In the data rows, zero lies at 4.5, halfway between 4 and 5.
Here are some numbered points:
[3. 4. 5. 6. 4. 1. 4. 6. 6. 4. 5. 4. 2. 4. 4. 5.] 0
[4. 3. 6. 4. 4. 4. 3. 5. 3. 4. 5. 6. 5. 3. 5. 4.] 1
[5. 2. 4. 4. 5. 6. 6. 6. 4. 3. 5. 5. 2. 2. 4. 5.] 2
[7. 3. 7. 6. 3. 4. 6. 6. 6. 4. 7. 7. 2. 5. 6. 5.] 3
[5. 4. 6. 5. 5. 4. 3. 5. 7. 5. 4. 4. 5. 7. 3. 4.] 4
[3. 5. 3. 5. 5. 3. 5. 4. 7. 6. 5. 7. 8. 7. 6. 5.] 5
[2. 8. 8. 2. 5. 6. 8. 5. 3. 5. 7. 4. 0. 5. 3. 5.] 6
[5. 3. 6. 6. 5. 6. 3. 2. 5. 4. 6. 7. 4. 4. 4. 5.] 7
[5. 5. 4. 4. 5. 4. 4. 4. 5. 7. 5. 6. 6. 6. 5. 4.] 8
[6. 3. 4. 6. 6. 3. 4. 4. 5. 5. 6. 4. 5. 5. 5. 5.] 9
[4. 6. 5. 2. 4. 3. 2. 1. 4. 6. 3. 3. 9. 6. 7. 2.] 10
[6. 4. 5. 3. 4. 6. 6. 1. 5. 6. 3. 5. 6. 5. 7. 6.] 11
[5. 5. 2. 6. 5. 5. 6. 3. 4. 4. 5. 3. 5. 5. 4. 6.] 12
[4. 3. 4. 5. 4. 5. 5. 4. 4. 3. 5. 5. 1. 4. 5. 4.] 13
[5. 4. 4. 4. 6. 5. 4. 3. 4. 6. 4. 6. 6. 4. 5. 5.] 14
[4. 5. 4. 5. 4. 6. 4. 4. 4. 4. 5. 4. 4. 5. 4. 5.] 15
[4. 4. 4. 4. 3. 3. 4. 2. 3. 6. 4. 7. 6. 4. 5. 5.] 16
[8. 4. 6. 1. 9. 7. 6. 1. 1. 4. 6. 7. 9. 8. 5. 3.] 17
[2. 7. 6. 3. 3. 5. 2. 4. 8. 5. 5. 6. 4. 4. 5. 4.] 18
[6. 2. 4. 4. 5. 3. 3. 4. 3. 3. 6. 5. 3. 2. 6. 5.] 19
[3. 5. 4. 5. 4. 4. 4. 5. 3. 3. 5. 5. 5. 4. 3. 4.] 20
[3. 6. 3. 6. 5. 5. 5. 6. 6. 2. 5. 6. 2. 4. 4. 5.] 21
[6. 5. 2. 5. 5. 5. 5. 4. 4. 5. 3. 3. 7. 5. 5. 5.] 22
[5. 4. 8. 6. 3. 3. 4. 8. 5. 4. 7. 5. 4. 6. 6. 5.] 23
Which point above is nearest to each new point by angle? Its number follows each.
[3. 4. 3. 4. 4. 5. 5. 4. 4. 5. 3. 4. 6. 4. 4. 5.] 22
[5. 4. 8. 4. 3. 2. 1. 7. 5. 4. 9. 3. 3. 4. 4. 6.] 23
[5. 4. 5. 3. 5. 5. 3. 4. 5. 4. 4. 2. 6. 2. 0. 4.] 20
[5. 4. 5. 4. 6. 6. 6. 4. 4. 5. 5. 6. 4. 5. 5. 4.] 17
[5. 5. 6. 3. 6. 6. 5. 2. 4. 4. 6. 6. 6. 8. 7. 5.] 17
[5. 5. 4. 5. 5. 3. 4. 5. 5. 4. 4. 5. 4. 4. 5. 4.] 0
[3. 8. 8. 4. 3. 7. 4. 7. 4. 3. 6. 4. 3. 3. 4. 5.] 6
[4. 5. 4. 3. 5. 7. 7. 4. 3. 5. 4. 4. 7. 4. 6. 3.] 17
[4. 6. 5. 4. 6. 6. 5. 3. 4. 6. 2. 7. 3. 5. 7. 5.] 11
[5. 4. 4. 5. 5. 4. 5. 5. 5. 5. 4. 4. 6. 5. 5. 5.] 22
[8. 0. 1. 5. 5. 5. 6. 5. 0. 4. 4. 4. 7. 6. 7. 5.] 22
[5. 4. 3. 2. 6. 8. 5. 3. 5. 6. 5. 7. 6. 8. 6. 4.] 17
[6. 3. 7. 5. 6. 4. 4. 3. 5. 5. 6. 8. 6. 4. 6. 4.] 7
[3. 3. 9. 3. 5. 4. 5. 5. 5. 4. 7. 5. 3. 5. 7. 4.] 23
[5. 0. 9. 1. 8. 7. 3. 8. 9. 8. 9. 9. 4. 6. 5. 3.] 3
[5. 4. 4. 5. 5. 5. 5. 5. 5. 4. 5. 4. 3. 3. 5. 5.] 2
[4. 5. 4. 5. 5. 2. 4. 4. 6. 6. 3. 4. 5. 4. 4. 6.] 0
[5. 4. 4. 6. 4. 5. 5. 4. 5. 5. 5. 4. 6. 6. 4. 5.] 12
[5. 4. 5. 1. 5. 6. 7. 2. 2. 4. 6. 9. 4. 4. 5. 5.] 17
[5. 3. 4. 4. 5. 4. 4. 5. 4. 4. 6. 4. 4. 4. 2. 4.] 2
[2. 7. 6. 4. 3. 6. 5. 6. 3. 6. 3. 4. 5. 5. 4. 3.] 6
[5. 4. 2. 6. 4. 3. 4. 4. 6. 5. 4. 4. 6. 4. 4. 5.] 22
[4. 4. 4. 3. 6. 7. 8. 5. 3. 3. 3. 6. 2. 3. 4. 4.] 2
[5. 4. 4. 4. 4. 5. 4. 4. 4. 5. 4. 4. 6. 5. 5. 4.] 10
[5. 4. 4. 4. 2. 2. 2. 5. 3. 4. 6. 6. 1. 3. 6. 3.] 19
[5. 6. 4. 4. 5. 7. 8. 6. 2. 3. 5. 4. 2. 4. 5. 5.] 6
[6. 4. 5. 3. 5. 6. 4. 3. 4. 5. 5. 4. 6. 4. 5. 6.] 11
[5. 4. 4. 3. 5. 6. 6. 3. 4. 5. 4. 5. 3. 4. 4. 4.] 2
[7. 0. 1. 9. 9. 0. 0. 6. 9. 3. 7. 2. 9. 5. 2. 4.] 9
[2. 6. 5. 4. 3. 4. 4. 6. 6. 5. 1. 1. 4. 4. 4. 2.] 18
[4. 5. 1. 3. 5. 2. 3. 2. 4. 3. 4. 4. 6. 5. 5. 5.] 10
[5. 5. 5. 4. 3. 5. 3. 6. 3. 6. 3. 3. 6. 3. 4. 3.] 10
[3. 6. 3. 5. 4. 3. 4. 4. 5. 5. 2. 2. 4. 3. 3. 5.] 0
[4. 5. 5. 4. 5. 3. 3. 5. 4. 6. 4. 3. 7. 5. 6. 3.] 10
[3. 8. 7. 3. 3. 7. 4. 6. 3. 4. 6. 6. 3. 5. 6. 6.] 6
[4. 4. 5. 4. 4. 4. 5. 4. 5. 5. 5. 4. 5. 4. 5. 5.] 11
[5. 4. 6. 5. 4. 4. 5. 5. 5. 4. 5. 5. 4. 5. 4. 5.] 3
[4. 6. 7. 4. 4. 6. 5. 6. 4. 4. 4. 5. 3. 4. 5. 4.] 6
[5. 5. 6. 5. 6. 5. 6. 3. 4. 4. 5. 4. 6. 4. 4. 6.] 17
[3. 4. 9. 4. 2. 3. 2. 6. 5. 4. 9. 8. 3. 7. 7. 2.] 23
[4. 3. 7. 2. 7. 8. 2. 5. 4. 5. 4. 8. 2. 5. 5. 4.] 7
[1. 9. 7. 1. 3. 9. 8. 2. 0. 5. 0. 3. 9. 7. 9. 0.] 10
